Each named move below is a turn or a mirror, shown by a few rows before and after it. Which moves, in which order, take the first row of each later pair to the second? The first pair is answered.
move buzo:
-156; 225; -26; 273; 103; 73; 17; -223; 30 |-> 22; -95; -176; 153; -35; 0; -185; -215; -259
-98; 244; 205; 273; 134; -148; 95; 0; -285 |-> -2; 30; 122; 206; 30; -195; -42; 10; -475
-198; 376; 90; 204; 38; -60; 99; -100; 1 |-> 12; -65; -104; 44; -159; -154; -164; -77; -384
move modop:
-29; -74; 66; -37; 111; 306; 29; 119; -277 |-> 10; -113; 64; -61; 59; 292; 40; 168; -265
52; -115; 83; -133; 51; 143; 266; 119; 41 |-> -82; -24; 27; -21; 194; 207; 225; -15; 24
90; -64; 100; -29; -101; 9; 166; 103; 174 |-> -50; 84; 78; 95; 92; 86; 159; -42; 192
move Vako:
-97; -181; -194; -12; 209; 107; -19; -234; 367 |-> 111; 117; 148; -78; -314; -257; 196; 165; 271
-325; 582; 196; 267; 188; -56; 233; -62; -258 |-> -143; 34; -307; 107; 361; 49; -203; -435; 480
-163; 90; -46; 31; 137; 118; -75; -11; -264 |-> 22; -91; -201; -107; -13; 3; -244; -67; 154
Pairs:
Between the rows of a pair lie 2 to 3 moves.
296; -228; -106; -244; -122; -207; -293; -80; -107 |-> -57; 362; 109; -5; 273; -7; 86; -180; 347 | buzo then Vako then Vako
-39; -187; -41; -16; 82; 168; -66; -36; -532 |-> 40; -105; -146; -78; 114; 126; -89; -184; 515 | buzo then Vako
-241; 136; 188; 76; 416; 339; 405; 38; -65 |-> 298; -602; -187; -271; -36; 44; -104; 40; -59 | buzo then Vako
-214; 184; 23; 253; -157; -394; 82; -26; -430 |-> 29; -16; -167; 92; -342; -534; -135; -81; 217 | buzo then Vako then Vako
-102; 193; -296; 225; 570; 154; -304; -265; 210 |-> 171; 465; -84; 162; 53; -283; -226; -8; 586 | Vako then modop
-104; 21; 21; 1; 30; 221; 160; 143; 5 |-> 14; -178; -128; -70; -5; 176; -8; 98; 90 | Vako then buzo
9; 396; 44; 75; -98; 10; 161; 17; 234 |-> 65; 14; -111; 15; -90; 88; -75; -10; -457 | buzo then Vako
-169; 22; 47; -40; -9; -50; 56; 137; -362 |-> -178; -221; -128; -106; 205; 150; -19; 4; -115 | modop then Vako
-9; 129; -42; 42; 106; 32; -2; -67; 136 |-> 65; 55; -8; 10; -33; -41; -21; 17; -208 | Vako then buzo then Vako
-44; -539; -77; -113; 54; -17; 85; 103; 62 |-> -153; -90; 223; 4; -13; -97; 385; 284; 136 | Vako then buzo
-171; -10; 71; 202; -14; 110; 153; 61; -577 |-> -64; -327; -302; 88; 161; 186; -136; -239; 286 | buzo then Vako
30; -81; -195; 32; -17; -15; -154; -334; -402 |-> 125; 51; -41; 18; -269; -190; -57; -126; -453 | Vako then Vako
-126; -182; 4; -142; 91; -15; 220; -50; 224 |-> -234; 52; 80; -20; 156; -57; 252; -49; 100 | Vako then modop
68; -69; 217; -100; -118; -95; 101; 124; 154 |-> 31; -331; -6; -96; 61; 75; -86; -52; 12 | Vako then buzo then Vako
87; -5; 77; -79; -111; -195; 143; 28; -157 |-> 107; -184; -92; -135; -11; -140; -15; -101; 83 | Vako then Vako
340; -250; -64; -145; -194; -52; -91; 124; 29 |-> -40; 285; 190; 94; 148; 152; 256; 67; 123 | buzo then Vako
127; 74; 194; -116; -194; -109; 280; 175; -81 |-> 129; -135; -76; -165; 30; 30; 100; -71; 388 | Vako then Vako then buzo
-128; 119; -178; 105; -255; -124; -272; -37; -169 |-> -345; 298; -38; 164; 9; 144; -6; -11; -64 | modop then buzo then Vako
7; -92; 183; -144; -50; -31; 148; 218; 202 |-> 17; -343; -33; -122; 5; -23; -117; 72; -144 | modop then buzo
-57; 93; -79; 76; 8; -122; -101; -141; 363 |-> 84; -7; -5; 40; -247; -272; -145; 48; -213 | Vako then buzo
166; -601; -101; -161; 201; 116; -84; 12; -114 |-> 350; -486; 38; -228; -125; -113; -28; 207; 127 | buzo then Vako then buzo
86; 178; 136; -83; -100; -77; 163; 126; 213 |-> 27; -14; -75; -77; 162; 95; 20; -85; 328 | Vako then Vako
-57; 248; 207; 158; 5; -101; 86; 32; -137 |-> -18; -158; -111; 96; 149; -5; -206; -186; -171 | buzo then Vako
